A single turn carries every row of the set below to another of its rows. Some are shown first; where does it send the rows asked next?
Sube: [-14   8 -13   3   9 -13  19 -34   0  -6  19  10  27   0  21 -17 -26]
kav: [ -5   0   3  16  -5   2   3 -36   2  11   4  12   9  21  -7  -3   5]
Lifi: [-5 -4 -2 20 34 -2  4 -5 11 17  2  3  6  5 -5  1 12]
Vif: [-17   5 -15   5  30  11  18 -35  -4  -2  10   8  19 -22  -4 -16   8]
lib: [-16   6 -14  13  19 -18  15 -31   3  -4  15   5  28   6  30 -11 -22]
geza: [-15   7 -13   2   2  -7  15 -39  -2 -14  18  10  20   2  18 -18 -22]
kuz: [ -7  15 -11 -20  23 -10  12 -14  -6  -4   1 -11  10  15  -2 -25  -1]
mosa: [  4 -16 -15   5   2  -9   3 -20   9  14   9  28  14   4   5  -4   6]
kiz: [-22  28 -12  -2  29  -1  14   2   0 -12  15  -6  23   0  11  -3   4]
gifas: [ -9   0 -22   8  -4   4   6 -10  -1   7  19  25  13  -5   2   8   9]
tul: [  0  -1   7   7  28 -15  20 -15  17 -18   5  19  17  -4  16 -23  10]
mab: [ -1  -4 -17  -3   1  -1   8  -5  -2  11  -3  19  12   6  -8  -7  21]
ramil: [ -8   2 -28   1  -8  -7   4 -13  -4  20   8  14  19  15   7  -3   1]
fula: [-13   9   6   9  -7  -6  10  -1   9   5  -9  12  27  24   9 -15  -4]
buk: [-14   0 -13   4  32  11  10 -36  -3  -6  14   7  11 -18  -4 -17  11]
tor: [-21  32   0  -3  28   2  19  -1   0 -14   7  -3  23  -1   2  -8  -2]
sugi: [-20  -3  -3  38   9   2   4 -17   6  13   9  19  24   6  17  -6   0]
Fila: [-10   7   5  18   3   5  -5 -22  10   9  23  13  10  19   2   9   4]
Tizev: [-13  13 -14   2  12   3   9 -11   3  14  12  -6   9   4 -10  16 -15]
Vedo: [ -6   6  -4  -8  25 -15  19 -18  -6  -1 -15  -3  24  15   6 -32  -1]
Fofad: [-25  29 -17  11  26  -7  16  -1   3  -8  19  -3  22   2  20  -9   8]
vosan: [ -8   8   0   6  32 -15  20 -25  -1   2 -15   0  25  13   7 -33  -4]
buno: [ -2  -3   5   7  39 -10  15 -19  19 -16   8  14  18 -10  13 -10   8]
bilis: [-15  14  -8  16  32 -18  14 -28  10   0  13   1  26   7  24  -9 -22]
Bol: [ -4  -2   6  -4  -4   7  16 -23   9   0  -6  15  17  -2 -15  -2 -12]
gur: [  0   1 -16   0   5 -12   2   6   9  10  14  17  11  14   9   4  11]
fes: [ -6   8   9   8  42  -5  16 -21  19 -15  11  11  18 -13   7  -5  -3]
betap: [-20   6 -10   2  19  13  20 -34 -14  -8   4   9  26 -18  -3 -16  -2]
Zigov: [-12  14   0  11  -5   6   3 -19  -7  10   9   3   6  24 -10   2   6]
lak: [ -3   5   7  13   2  -6  -3 -22  14  12   8   8  10  31   1  -1   8]
Nesop: [ -5  13 -10 -18  27 -13  18 -15  -3   3  -4  -8  19  11  -1 -28  -2]
luvum: [ -6   6  11  12   7   9  -1 -15   3   6  13  12   3  15 -12   4  15]
zufi: [-26  25 -19  12  24  -4   6  -9   4  -8  23  -4  18   7  24 -11   9]
rudep: [-24  16  -5   9  18  10  23 -33 -13  -7  -2   8  29 -10  -1 -21  -8]
gibig: [ -2  -1   6   5  23 -14  13 -19  17 -21   2  15  13   5  17 -28  15]

sugi -> Tizev
bilis -> tor
gur -> mab
And these:
lak -> luvum
zufi -> kuz
betap -> lib
Sube -> Fofad

